A state moves one step at a time under one of 6 hidden systems, and each row is a state written as 18 numbers. Each run below is a few steps of one system.
trace 1, Dotin (8 x 18):
[[-41 -16 -30   9  27  -3 -19   5  17 -40  16   7  39  27 -55  42  -1  -9]
 [-25  -1   8  40  -1  47 -15   8   4   2  51  10  10  -2 -63  13  -2  -8]
 [ 35  14   9  37  -4  45 -21  -9   0  45  17  14 -21  -8 -31 -11  15 -16]
 [ 48 -10 -30  11  14  15 -22 -11  24  24 -17   7 -37  17   8  -7  29 -18]
 [ 18 -28 -42  11  -1 -10 -15 -14  16 -30  -8  -9 -25  32   9   4  31  -1]
 [ -4 -29 -27  11 -18  -3 -10 -23 -14 -36  -1 -13   3  20 -34  -1  16  14]
 [ 12  -2  -3  12   8  14  -7 -19 -15  -9  -7   4  29   6 -55  -3   1   2]
 [ 20   9  -8  18  26  14 -19  -5  16  14  -3  14  21   8 -35  13   7 -16]]
trace 2, Dotin (8 x 18):
[[-18  25   3 -30 -25 -91 -46 -13  -7 -20 -43  19  29   6 -27  38  21   6]
 [-51 -19 -19 -42  21  10   0  41  12 -20   7  23  26  18 -50   3 -78  -9]
 [-10  17  24  61  -6  44  37  -9   4  11  49  -4  29  -1   7  11 -42 -30]
 [ -1 -10  24  28  27  18 -14 -13 -32  66  14  11 -22 -34  21   9  45  10]
 [ 43  15  -3 -31   6  11  -9  35  39  -3 -20 -12 -42 -16  12 -22  31  20]
 [  7  13 -20  -8 -51 -50 -15  -8  16 -28 -12  -2 -18  29  22   6  -5 -12]
 [-37 -45 -21 -17   2  -3  14 -17 -39 -10  -5   1   8  18  -4  -7 -35   6]
 [  5   4  19  21  23  26  36 -11 -13  -9   5 -21  45 -16 -11  -4  -8  16]]
trace 3, pef:
[[ 38  21  14   3 -50   6  29 -22 -17  16  -7  -4  -3   1  15 -36 -51 -19]
 [ 46 -14 -32  13  41  15  25 -14  22  -3 -24  -9   5  22  37  -8 -10 -20]
 [-25  -7  -6   5  39 -21   7  15  26 -23   2 -13  15  -5  38  36  29  16]
 [-56   2  24 -20 -12 -21   5  25 -13   9  17  10   4 -21  16  11 -23  14]
 [ 10  22   8 -13 -34   1  11   7   4   9   2   5   4   5  -4 -21 -61 -22]
 [ 44   8 -16  25  -5  11  17 -17  26  -4  -6 -11  -3  18  34  -8 -10 -23]
 [ -6 -24 -12   2  37   9  18   5  13  -9  -6 -14  -3   0  41  10  17  14]
 [-38  -1  14 -29   7 -24  10  26   1 -13  -1  -5  14 -16  15  12 -12  21]]
trace 4, Fezov:
[[  4   7  36  38  22  10  26 -35 -41  35   8  -5  37 -24  15   8   8   5]
 [-15 -24 -12  -4  39  22  -6  29  22  21  17   4 -40 -16  39  10  22  11]
 [ 16  27  -5  14 -35 -42 -17   1  38 -22  -4  -5  -6   8  20  22  19 -13]
 [ -3  -3  -3   3 -35 -11 -15 -23 -26  32   3  20 -15  11 -10  -8 -26 -22]
 [  0 -34 -24 -11   4  24  26  -1  -6 -28  -2 -19  -3  17  -3 -23 -27  11]
 [ 18  -1   6  11  13  -4  10 -25 -17  -6 -22 -19  20  -9   0  -2  36  21]
 [-19  -7   5 -22  22 -15 -18  15  -7  27 -11  11 -12 -21  12  11  19  14]
 [-18  15   1 -11 -22 -23   5  22  22 -19   5  -1   6   2  19  10 -20  -4]]
trace 5, Moge, 8 rows:
[[-27   3  -5  64  57  43 -45   5  24  39  48  41  22   2 -70  56  20 -39]
 [ 40  -6 -35  20  32  84  19  41  64 -52  22 -23   4  22 -52 -24 -10  -5]
 [ 56  19  -6  38 -27  20 -44 -21   8 -12  -2  -9 -17   4 -71 -11  86   8]
 [ 12 -20 -11   1  60  51 -17  -7 -26  29 -11  24  24   0 -96 -10   3   1]
 [ 46   6 -20  21  37  16  18 -19  21 -57 -28 -25  62  19 -50   2  19   8]
 [  1  28  21  57  12  18 -28 -16   7   0  22   6  40 -12 -66  32  50   1]
 [ 23  14   4  14  57  69   5  31  37   8  13   6  26 -12 -57  -5  -9  -6]
 [ 61  19 -18  30  22  22 -21  -3  45 -21  -9  -7   4  15 -38   1  53  -7]]
trace 6, fiduz:
[[-32   6  24 -42 -31  -2 -66  60   2  -5  14   5 -72 -51 -51 -15  86  69]
 [ 66  58   8 -55  -8  -3 -22  36  42  60 -40  49 -20  -5 -15 -25 -66 -48]
 [ 29  21 -18  75  -4 -25  -6 -64   6  20   4  16  43  45  12  45 -17 -74]
 [-45 -80 -32  40  42  36  -2 -27 -31  10  37 -10 -31  12  21  16  47  16]
 [  9 -17 -28 -35 -11  34  -8  51  39 -51   6 -21 -54   3 -17 -35  21  34]
 [ 43  41   3 -26 -39 -46 -46  -3   1  11 -42  19 -11   0 -29  -3  18  -6]
 [  5 -13 -15   3  35  -6 -10 -28 -17  47 -19  39  25  21 -11  14 -39 -43]
 [-23 -23 -25  49  17  31   0  -4  21 -24  42  -6  14  23 -19  24   2 -20]]
trace 7, Moge:
[[ 15  15  -5  52  -3  29   3 -12  22 -32  25  -9  36  19 -43  15   4 -18]
 [ 17  11  19  39   8  59  -2   6   9  11  32  -9   1 -18 -40  -5  27   7]
 [ 42   2  -7  -3  44  35  -8  11  17   6 -17  -2  -4  -8 -42 -11  36  16]
 [ 22  -1 -26   3  33   0 -30  -8  13 -11 -23  12  23  19 -50  15  32  -6]
 [ -3   0 -10  27  14  21  -9  -8  12 -20  14   5  38  15 -66  15  -5 -11]
 [ 27  20  11  35   1  43  10  -3  13 -15  19 -13  23  -3 -43  -9   9   3]
 [ 37  13   9  21  28  33 -11  -2   5  16   0  -1   1 -15 -32  -3  43   7]
 [ 20  -8 -21   1  52  20 -17   4  20   0 -17   9  15   5 -41  12  26   1]]
trace 8, Fug:
[[-53   7  40 -13   7   8  -1  26 -24  -9  19  -3  31 -38 -45   7   5  41]
 [ 21  27   9 -51  -5   8  -5  30  12  21 -28  20  -2 -13 -30 -29 -40  -2]
 [ 49  19 -21  20  -6  -8 -15 -22  20  19 -16  15   1  25   1   5  -7 -45]
 [-20 -28 -24  44  27  21  -3 -15   7  -6  27   4   6  16   3  28  14 -18]
 [-28  -6   8   0  -4  24  -1  30   7 -24  28 -16  -6 -18 -24  -2  14  28]
 [ 11  16  18 -21 -30  -2 -16   7 -14  10  -8   6  -9 -13 -36 -17   0  12]
 [ 24  -8 -24 -10   6  -5  -8 -13  -2   8 -25  16   0  20 -14  -7 -17 -17]
 [  7  -3 -14  26  19   4   2 -10  16 -21   2  -3  26  17  -6  17   2 -11]]
trace 9, pef (8 x 18):
[[  -5    9   15   38 -111 -103  -26  -84  -66   -6   -6   -7   -9   15
    35   19   38    0]
 [ -28  -75  -47   17   55   72   26  -28  -48   20   16   16   14   40
   -37  -21  -74  -29]
 [  44   69   31   45   22   32   15   18   63  -42    7  -28   73  -20
   -39   23   33    4]
 [  -4   -1   37    4   18  -21  -13  -16  -39   87  -11   14  -40  -46
    73   12   58   18]
 [ -24  -17  -34  -72   31   -3  -31   54   25   -4  -27   39   -9   18
   -50   -3  -46   -8]
 [  12   35    2   39  -88  -32  -28  -13   23  -41   26  -12   -7   22
   -16   11   19  -17]
 [   2  -54  -12   30    6   53   23  -29  -44   26   25  -12  -37    0
    24  -34    3   15]
 [  23   14    0  -31   51   18   25   22   19  -37  -33  -19   40  -18
   -34  -16    5   32]]
trace 10, fiduz (8 x 18):
[[ 11  19  20 -65  61 -24   0  48  29  11 -52  -1  -1 -45  27   3  36  42]
 [-35  34  -1 -34 -18 -65  -4  26  33  -7 -10  24  25  10  39  34 -64 -33]
 [-50  -3  24  42 -56  -7   8 -36 -54  24  46   6  10   8   8  11 -45 -20]
 [ 16 -20  18  34   4  76  48 -12 -33   6  28 -34 -10 -23  -3 -41  -2  24]
 [ 49  19   8 -17  22  -4  24  14  27 -39 -37 -39  12 -21  20 -13  53  41]
 [-21  11  -4 -56  17 -75 -11  12   0  -3 -48  15  15 -11  33  27   2  11]
 [-56  -1   4 -17 -26 -21  12   9 -15   0  17  20  24  10  -4  15 -77 -25]
 [-16  10  36  48 -34  42  23 -16 -31   4  50 -16  15 -17 -24 -11 -15   2]]
trace 11, Fug:
[[ 56  18  38  -5   3   9  36 -18 -24  80 -23  -3 -33 -34  88 -31  -9  -4]
 [ 21 -31 -34   2  22 -31  -1 -14  18  25 -19  -8 -57  13 110  19  51  -3]
 [-64 -23   4   9 -30 -58   7 -12 -12 -29  16 -23 -15  -2  78  37  37  27]
 [-51  -9  37 -39 -33 -29  47   6 -48  -5  -1 -21   4 -30  57 -14 -44  34]
 [ 50  13  21 -33  -7 -14  53  -9 -14  19 -42 -22  -3 -22  75 -35 -29  15]
 [ 33  -5   0  13  26 -32  12 -32  -1  36 -34  -6  -7  -7  89  15  39   0]
 [-48 -22   2  -5  21 -43   5   7   3   6   5  -9 -18 -10  86  35  28  15]
 [-44   8  30 -24 -43 -40  25  18  -7 -12   7 -17 -12 -20  69   2 -18  22]]
trace 12, Fezov (8 x 18):
[[  7  36   6  -4 -47 -10 -40  21  16 -22   5   9  -9   2 -65  -1  18   4]
 [  9  18   9 -28 -14  22   2  16  -5   8  -7  16  16  -3 -62 -26 -57  -8]
 [  6   2  -5   3  44  39  30   6   8 -14   0  -4  44   1 -34  -2 -32  -4]
 [ -8   5   8  30  42  22  -9   5  12   7  15   0  25 -15 -30  26  36   6]
 [-15  22  10  -2   2   5 -36  39  32  12  20  12 -14 -18 -30  16  21   3]
 [  8  38   5  -3 -30   7 -10  24  29  -5  10  12   4   2 -35  -3 -36 -22]
 [ 17   3  -3  15   4  34   5  -6  -1   5  10   9  21   8 -42  -8 -35 -25]
 [  5 -16 -14  15  37  39  -6   5  11  -8   5  -3   9   6 -41  -2  17   6]]

Which system made each run below?
trace 13:
[[-17  54  52 -12  22   4 -18  67  45  78  24  33 -26 -63  45  29   7  -8]
 [ 33 -10 -54 -38  31 -10 -23  36  74  27 -24  25 -56  30  54   6 -24 -42]]
  Moge
trace 14 (2 x 18):
[[ 19   8 -33 -50  26  20  -8  65  76 -30 -18   8 -12  10 -26 -12 -24  -6]
 [-23   4 -16  58 -57 -18  -8 -22  16 -19  43   1  -4  35  20  28 -24 -42]]
  Dotin
trace 15 (2 x 18):
[[ -78   14    4  -42  -35   12   18   90   53  -98   48  -23   22   -3
   -39    1  -60   29]
 [  69   93   51    0 -108   -5  -22    6   18   23    2    9  -27  -21
   -23  -36  -20  -23]]
  Moge
trace 16 (2 x 18):
[[-51 -25 -17 -29  32 -13  -1  51  32  59  20  32 -63  -8 103  22 -38 -26]
 [-20 -28   6   2 -43  20  62  19  -3 -30  41 -53 -52 -15  96 -33 -10  38]]
  Dotin
trace 17 (2 x 18):
[[-63 -64 -14 -14 -16  -6  43 -25 -67 -31   7 -21   5  13  20 -14 -36  31]
 [-29  22  44 -30 -47 -39  35   5 -28 -35  -7 -31  18 -35  23 -11  -3  51]]
  Moge
trace 18 (2 x 18):
[[  4  21  76  67  -7  76  29  -5 -35  24  60 -44  -4 -72  -6 -21  72  57]
 [ 61  24  24 -55  57   7  47  50  49  14 -54 -29 -20 -49  84 -27  24  38]]
  fiduz
trace 19 (2 x 18):
[[ -6 -29 -15   8 -33  48  40  -5 -18 -74  23 -42   7  15 -47 -43 -22  30]
 [ 34  24  36 -22   2   2  -9  -1 -24  -9 -34 -19  18 -41 -55 -20  57  52]]
  fiduz
trace 20 (2 x 18):
[[-26 -20   7  -6  42  14 -28  21 -10  -4   4  -9 -12 -34 -36  12  87  56]
 [-30  16   2 -66 -22 -53 -46  37   6 -14 -27  28  -1  -8 -45   9  -8  18]]
  Fug
trace 21 (2 x 18):
[[-20 -28 -16 -43 -54   2   2  17 -17 -18   8  -4 -51  11  -3 -41 -40  13]
 [ 39   3   3  -5  -9   0  48 -35 -20 -30 -33 -35  31   7  14 -28 -17  15]]
  Fezov
trace 22 (2 x 18):
[[-31  59  44 -40   6 -69 -13  28  15 -60 -36  -5  87 -33 -59  39  16  38]
 [ 17  91  40  30  -6  -3  -7  17  52  40  13  38  61  -8 -29  31 -66 -65]]
  Moge
trace 23 (2 x 18):
[[ 24   3  30  16  25  44  24  -7 -20  70  11   9  -7 -29  20 -18 -16  -5]
 [ 21 -30 -28 -14  53  -6   8  -1  16 -12 -29 -15 -13   3  46   5  46  23]]
  Moge
trace 24, 2 rows:
[[-15   1  17 -16 -15  17  -8  25 -10  58  20  20 -51 -25  26 -15 -24  -5]
 [ 32   6 -31  -3  -5   3  27   6  44 -33 -10 -17   1  29  34  -7 -34 -23]]
  Fezov
trace 25, 2 rows:
[[  54   23  -10   18   -3   10  -56   -4   28  -48  -19  -14    5    1
   -96   -2  113   32]
 [ -58  -13  -10  -18   27  -25  -73    0  -34   20  -10   61   32    9
  -116   34    1   -5]]
  Fug
trace 26:
[[ 18  39  11  37 -29  -6 -60   1  22  39  19  26 -36  -9 -18  21  53 -24]
 [-48 -47 -45  -3 -10   1 -29   3  -8   4  25  26 -39  33 -19   4 -24 -20]]
  Fug
trace 27 (2 x 18):
[[-19 -48  -6 -48  -5   3  19  11 -37 -25 -14 -29 -39 -20  24 -38  23  65]
 [-17  13  11 -56 -20 -74 -19   2 -25 -11 -44   8  14 -13  -9   3   3  28]]
  Moge
trace 28:
[[  2 -34 -67  56 -62 -17 -58 -64 -18  -9  23  29 -14  84 -63  15 -19 -66]
 [ 15 -28 -10 102  21 114  22 -22   4 -16  71 -34   0  11 -47 -13  34   0]]
  pef
trace 29, 2 rows:
[[ 21 -26 -22  15  -7  38  28 -33 -26   3  -2   0  10  27 -22 -30 -54 -20]
 [ 13 -40 -20   8  53  31  12 -18 -11 -19 -14 -22   8   4 -13  -7  45  31]]
  Fezov
